In the data rows, 500 means zero.
Some points, each followed by its number:
441,475,503,485,362,453,427,404,424,528,593,525,487,677,640,218 0
413,328,493,399,685,343,365,616,623,592,532,465,704,625,360,442 1
484,454,568,464,499,546,557,366,517,449,551,469,606,532,559,416 2
441,513,463,488,454,379,388,624,609,668,485,488,632,542,466,541 3
402,434,537,432,460,475,557,392,413,424,614,540,605,610,559,444 4
415,608,554,546,494,478,610,402,434,473,546,513,499,378,467,518 5
553,475,429,520,563,526,449,578,579,558,426,537,427,529,472,434 6
379,552,419,559,471,568,497,394,309,507,502,641,452,314,435,666 7
333,461,529,452,496,369,395,566,489,726,440,547,613,599,461,565 8
492,464,477,521,497,509,462,466,473,514,557,509,546,592,571,434 9
541,491,584,486,503,481,477,526,551,457,502,471,523,547,505,439 10
510,557,493,570,484,489,493,511,446,527,517,485,486,511,498,470 11
570,551,520,437,427,513,663,474,600,466,459,373,508,311,414,468 12
355,721,365,555,370,489,276,644,319,718,471,624,386,465,405,544 13
850,620,457,721,400,591,613,506,468,362,475,465,307,514,549,288 14
365,342,521,340,431,409,321,666,576,659,416,512,676,720,449,541 15
448,505,557,388,561,447,537,522,578,475,467,375,595,467,451,505 16
518,447,551,409,520,419,512,476,535,551,598,517,547,593,521,397 17
504,447,437,485,566,519,551,486,610,461,451,378,458,553,488,471 18
488,441,529,409,516,463,561,406,510,471,553,485,617,526,498,449 19
568,552,438,547,526,446,625,458,472,389,543,391,495,563,469,403 20
655,449,642,493,531,432,579,449,509,391,571,575,467,428,593,295 21
648,498,330,649,487,520,220,670,479,639,460,483,410,775,619,561 22
711,595,211,766,469,657,445,709,493,463,404,466,272,504,458,497 23
517,480,503,501,439,520,586,302,383,442,608,687,613,394,510,485 24
431,554,539,357,551,334,646,590,672,609,579,381,498,387,461,488 25
305,335,673,324,644,452,582,304,562,401,657,521,627,607,617,456 26
542,514,503,496,486,497,532,506,496,481,542,480,509,526,509,457 27
470,561,446,550,402,512,460,455,427,451,525,573,534,465,468,661 28
673,586,442,732,542,584,494,418,378,495,524,585,375,501,548,469 29
383,438,544,430,501,520,550,411,436,441,480,535,574,451,482,595 30
496,440,535,481,630,603,609,489,630,369,392,361,461,397,531,500 31
526,555,443,536,475,506,513,539,417,515,497,515,430,498,492,545 32
388,546,557,444,507,455,528,465,459,494,536,496,587,461,464,565 33
466,551,471,549,412,511,408,483,497,553,496,495,445,542,554,546 34
525,494,504,390,450,510,510,487,549,544,468,423,381,523,504,577 35
500,664,439,737,494,618,443,380,445,453,355,513,293,301,524,585 36
202,513,484,620,593,478,000,999,999,801,161,179,165,704,377,483 37
323,471,595,328,277,528,212,558,444,584,331,463,337,563,502,748 38
384,566,438,519,389,550,290,489,389,516,555,601,505,485,527,709 39
626,459,492,514,510,552,483,575,546,478,416,449,466,566,525,496 40
479,480,486,506,474,524,493,492,486,482,492,508,485,491,533,529 41
500,599,402,600,480,561,462,533,467,428,445,531,431,412,451,557 42
562,518,482,513,483,526,447,511,506,506,495,467,480,460,560,489 43
481,523,548,535,588,434,586,484,407,499,526,475,532,463,452,507 44
584,455,570,425,593,614,676,392,534,286,391,508,459,348,583,452 45
534,490,492,548,505,535,343,568,548,493,434,494,438,648,531,441 46
665,557,469,620,523,526,451,654,521,555,401,474,356,566,497,476 47
247,466,531,361,424,491,415,461,393,447,585,627,775,283,310,785 48
510,560,469,565,401,504,487,477,404,484,560,454,454,563,475,481 49
634,452,496,561,432,521,503,467,515,491,515,457,455,541,595,450 50
371,689,331,664,549,719,306,549,580,236,210,604,304,258,630,665 51
185,635,563,443,566,393,437,632,584,618,520,276,556,621,346,616 52
553,404,549,513,582,540,707,402,637,368,366,395,453,376,475,384 53
568,530,510,514,578,532,589,485,540,404,398,441,421,444,504,527 54
234,350,438,285,573,238,447,641,609,679,174,561,800,580,394,683 55
371,553,554,470,477,432,501,613,497,638,448,483,506,424,468,595 56
426,422,497,430,558,543,518,505,569,521,453,504,557,483,468,586 57
376,179,530,106,405,445,538,347,430,433,751,770,799,461,639,758 58
438,555,573,540,523,526,369,617,604,637,367,435,416,413,529,552 59
486,443,520,472,534,520,558,468,538,433,510,476,565,457,470,535 60
375,476,591,352,641,518,645,309,395,441,487,567,515,243,409,732 61
567,579,491,585,472,477,481,482,542,446,613,442,438,554,496,376 62
482,511,514,558,509,538,568,401,436,473,516,494,470,400,480,533 63
672,394,607,313,389,465,654,448,461,382,606,463,527,675,581,271 64
559,546,458,615,426,494,435,517,475,556,472,567,450,467,512,465 65
New points follow, each followed by the numbers of its five nearest points above by angle, seen from the average point of the numbered points, nearest first.
470,477,548,417,561,495,556,445,505,490,511,529,470,424,483,520 ~ 61 45 30 60 26
494,503,536,476,535,513,453,514,526,467,495,587,525,497,532,585 ~ 58 39 48 57 28
530,483,519,440,504,451,465,589,525,579,453,544,539,557,509,483 ~ 15 3 8 1 55
474,547,414,571,602,498,467,647,467,634,565,590,516,491,461,685 ~ 13 32 56 39 3
542,474,494,464,532,470,465,537,532,528,511,520,552,583,488,436 ~ 17 1 10 9 15
414,483,480,552,537,516,399,559,537,547,390,462,438,519,466,569 ~ 37 59 38 22 46
514,529,497,510,503,510,450,547,549,504,466,474,446,507,524,521 ~ 47 37 59 46 40
515,548,418,591,497,545,531,449,414,516,563,532,454,456,520,550 ~ 29 32 63 7 36
642,497,499,657,565,550,593,447,457,446,377,477,339,468,510,357 ~ 14 29 54 53 47
511,435,606,433,600,472,462,520,535,460,464,405,664,638,524,448 ~ 10 1 16 19 17
481,481,516,470,477,494,464,514,533,511,471,506,536,515,501,493 ~ 15 3 1 55 8
627,414,395,468,570,703,641,340,408,333,410,625,488,247,516,688 ~ 45 63 61 7 41
430,603,515,602,567,640,376,459,556,518,439,458,421,344,419,599 ~ 36 51 42 59 7
549,546,486,571,510,529,454,502,463,500,462,537,394,545,503,439 ~ 29 14 47 65 23
718,384,470,370,530,495,365,595,486,802,584,523,489,734,556,442 ~ 22 17 15 9 46
374,478,579,425,586,497,503,395,552,319,548,563,594,477,526,515 ~ 26 30 60 2 19
433,591,530,466,487,479,475,549,480,496,484,452,551,528,452,540 ~ 52 33 56 16 3
360,482,454,448,491,483,453,508,542,496,502,480,625,458,468,573 ~ 48 55 57 33 52
528,408,473,458,582,534,572,412,423,469,581,551,551,448,495,494 ~ 24 19 60 63 58
663,450,502,477,687,543,764,394,518,503,482,434,357,360,553,340 ~ 53 45 54 21 31
480,496,455,501,456,504,498,454,426,473,566,547,505,499,494,563 ~ 28 24 7 39 41
457,560,442,605,571,576,387,498,459,520,502,552,434,523,581,505 ~ 29 22 34 36 51
473,460,508,553,457,471,475,482,420,572,602,631,532,492,536,510 ~ 24 9 58 4 39
553,484,500,482,519,504,566,516,544,450,486,464,499,482,509,446 ~ 53 45 21 27 20
550,442,497,470,526,486,490,537,497,569,531,448,546,610,509,450 ~ 17 9 1 64 27
571,732,324,669,439,490,409,540,320,665,537,508,531,608,468,470 ~ 11 13 32 49 65
469,479,408,528,497,595,459,532,403,541,480,491,440,547,502,531 ~ 32 22 23 13 41
281,552,565,464,571,404,519,595,686,577,473,419,570,406,378,366 ~ 25 16 52 1 56
506,541,526,540,500,461,506,590,513,505,455,472,449,522,487,517 ~ 47 37 23 59 40
572,417,547,435,434,515,528,457,485,466,503,458,530,559,568,446 ~ 64 2 50 27 19
700,455,564,542,300,526,545,512,586,443,435,547,364,411,533,347 ~ 14 50 21 43 65
572,355,531,365,538,565,601,427,497,421,507,531,498,593,570,537 ~ 64 26 19 45 2
508,499,523,439,524,501,598,483,571,501,465,484,499,457,508,456 ~ 53 12 45 31 25
430,502,407,519,422,509,389,539,465,475,449,548,555,506,486,622 ~ 39 28 48 13 38
556,498,470,461,475,508,477,537,475,517,470,530,499,516,456,535 ~ 32 40 47 23 22
542,543,545,463,421,491,494,472,476,498,514,499,552,554,529,463 ~ 64 27 0 2 4
570,452,527,413,517,457,579,530,589,569,464,478,513,504,517,471 ~ 25 17 64 16 12
485,557,540,498,409,504,505,444,497,496,517,401,610,532,461,491 ~ 2 19 33 49 4
441,517,523,546,459,487,506,534,498,595,534,513,403,507,490,505 ~ 13 34 11 56 65
454,432,476,481,502,527,527,491,558,487,512,491,515,475,491,577 ~ 57 60 58 30 61
429,463,566,424,523,511,524,513,511,478,499,578,522,390,509,565 ~ 61 30 48 58 57
513,520,468,554,561,459,471,555,511,555,531,530,503,612,523,485 ~ 22 9 46 47 6
518,480,511,470,467,474,510,524,515,509,584,498,565,556,507,465 ~ 17 27 64 9 19
426,546,503,464,450,413,498,490,462,479,527,418,606,591,515,482 ~ 4 19 33 0 52
566,485,514,492,494,497,553,497,569,476,452,465,527,508,503,459 ~ 53 10 40 12 64
